One turn sends every row of this set to another row. A few are shown first. Where does it send the rows asked after them?
nem: [-17 -23   6 -36 -42   1  17   2 -19  -5 -19 -16 -18 -41  -7   4 -18 -23
   8 -27 -11  -5]
tadu: [ -9 -45  -8 -28 -24  22  37  14  -7   3 -18  -1 -23 -39  12  -8   5 -21
   6 -30 -11  -1]
kinid: [ 33 -49 -30  14  -1 -17  34  10 -24  28 -33   7 -11  23 -12  35 -18  23
 -15 -44   2 -11]
nup: [ 17 -29   9  13 -17 -54  10  14 -18 -17  10   2   2 -49  31  -7  19  -3
   1  -7   3  -4]
Ruki: [ 29   7 -30  10  -3  15 -34  10 -28  11  -6  23  24  40  21  12  -8   3
   6  15  31  19]
Gozu: [ 27 -43 -30  39   4  -3  32  13 -47  35 -20  15   9   9 -18  28 -15  18
 -18 -24  12  16]
Zit: [ -6   4  26 -27  -9 -28 -26   3  -3 -39   0  27   7   2  25   3  20   1
  14   3   3 -25]
Dufud: [ 15  12 -29  22  15  15 -21  -3 -18   7  -2  33  22  37  -1  17   1  10
  -3  28  31   1]
sodi: [ -5  22  20 -10 -15 -16 -27  14   3 -32 -21   2   5  24  11  14  12 -18
  15   2 -22 -11]
Fise: [ 30   9 -10   6 -15 -26 -21   1 -12 -10  20  10   7 -23  32  -8  20   3
   6  31  30   3]
Foro: [ 27  11 -34   6   4  37 -17   5 -19  24   0   5   5  46   7  16 -22   8
  -7  10  30   9]
vesi: [-22 -34  15 -27 -24  14  33   9 -17  -7   4  -9 -18 -40   5  -6 -10 -21
  -7 -30  -8 -11]
nak: [ 10   2 -44  15   9  38 -13   6 -11  10 -10  24   8  47  17   4 -17 -11
  -8   6  28  -7]
rufoz: [-13   1  23 -10   1  -9 -10   3   6 -31   1  28   7 -14  12  -1  35  -2
  16  18 -13 -16]
nog: [ 23 -33 -15  18 -22 -19  23  21 -39  23 -37 -15  -1  18 -17  38 -35   0
 -12 -48 -15  13]
Mebav: [ 31 -36  -7  20  -8 -11  42  26 -39  30 -19 -10  -9  22 -13  34 -14  13
 -22 -46  -1   7]
Sil: [ 40 -39 -20  12 -18 -18  33  18 -52  32 -21   7   3  15 -16  32 -11  16
 -15 -39  26  16]
Sel: [ 27 -47 -25  12   3 -27  23  28 -40  28  -8  -3   3  18 -18  43 -14   5
 -13 -53   4  20]
kos: [-13 -53   6 -11 -18  -7  44   5 -26   1  -8   8  -9 -56 -10   5   5   0
  -1 -24  -8  -3]
satug: [ 17   7 -40  -5  12  17 -28   7 -23  16  15  15  16  43   0  23 -14  -9
  -4   1  40  14]
ret: [-13 -47  11 -20 -33  -8  35  19 -35 -11  -7   6  -3 -46  13  -4   1 -24
  -1 -39   0   6]
gugo: [ 50   1 -24  43  -8 -36   4  20 -34  13   4   8  14   8  20  15  14   7
 -11  11  36  19]
kuno: [-17 -42  -2 -43 -18  -3  20  14 -20  -2  11  -5 -10 -47  -5   4   0 -20
   4 -37  -1   7]
luku: [ 17 -43   0  18   5   5  32   2 -46  36 -27  -7   6   8 -25  21 -31  22
 -23 -41  21  10]
pevel: [ 17   8   0  26  22  27 -15   3 -25  17 -19  12  27  50  -1  12 -11  10
  -9   3  28  12]
mun: [ -5   8  19 -26   6 -25 -25  17   6 -31  11  18  11  18  12  16  30 -12
  17  -7 -10  -8]
masun: [ 15  20 -35   6 -15  20 -25   1 -26  14 -17   4   9  45  -9  20 -36 -10
  -4   6  28   3]
Tezab: [ 30 -32 -20  28 -24 -32  33   8 -46  16  11  -2   2 -39   9   1  -7  -8
 -18 -14  38  10]
Gapu: [ -4  11  28 -15   5 -13 -24  10  10 -30   0  10   1  23  25   9  15   5
   7   1 -21 -25]
faref: [-11  13  42 -22  10  11 -17  -5   2 -22  -9  12  10   7   4  -3  21   5
  11  10   5 -11]
Voku: [-16 -44  40 -19  -7   5  26   4 -22  -2 -18  -9  -3 -40  -1  -6   0   0
   3 -34 -17   3]
zol: [ -1  10  19 -19  -2 -14   0   9  18 -30 -14  24  -8  24  11  11  35  -6
   9  -3  -5 -35]

rufoz turns into Dufud
gugo turns into Tezab
Where do these go?
Mebav turns into vesi
nog turns into nem
luku turns into Voku
nak turns into kinid
Ruki turns into Sil
kuno turns into mun

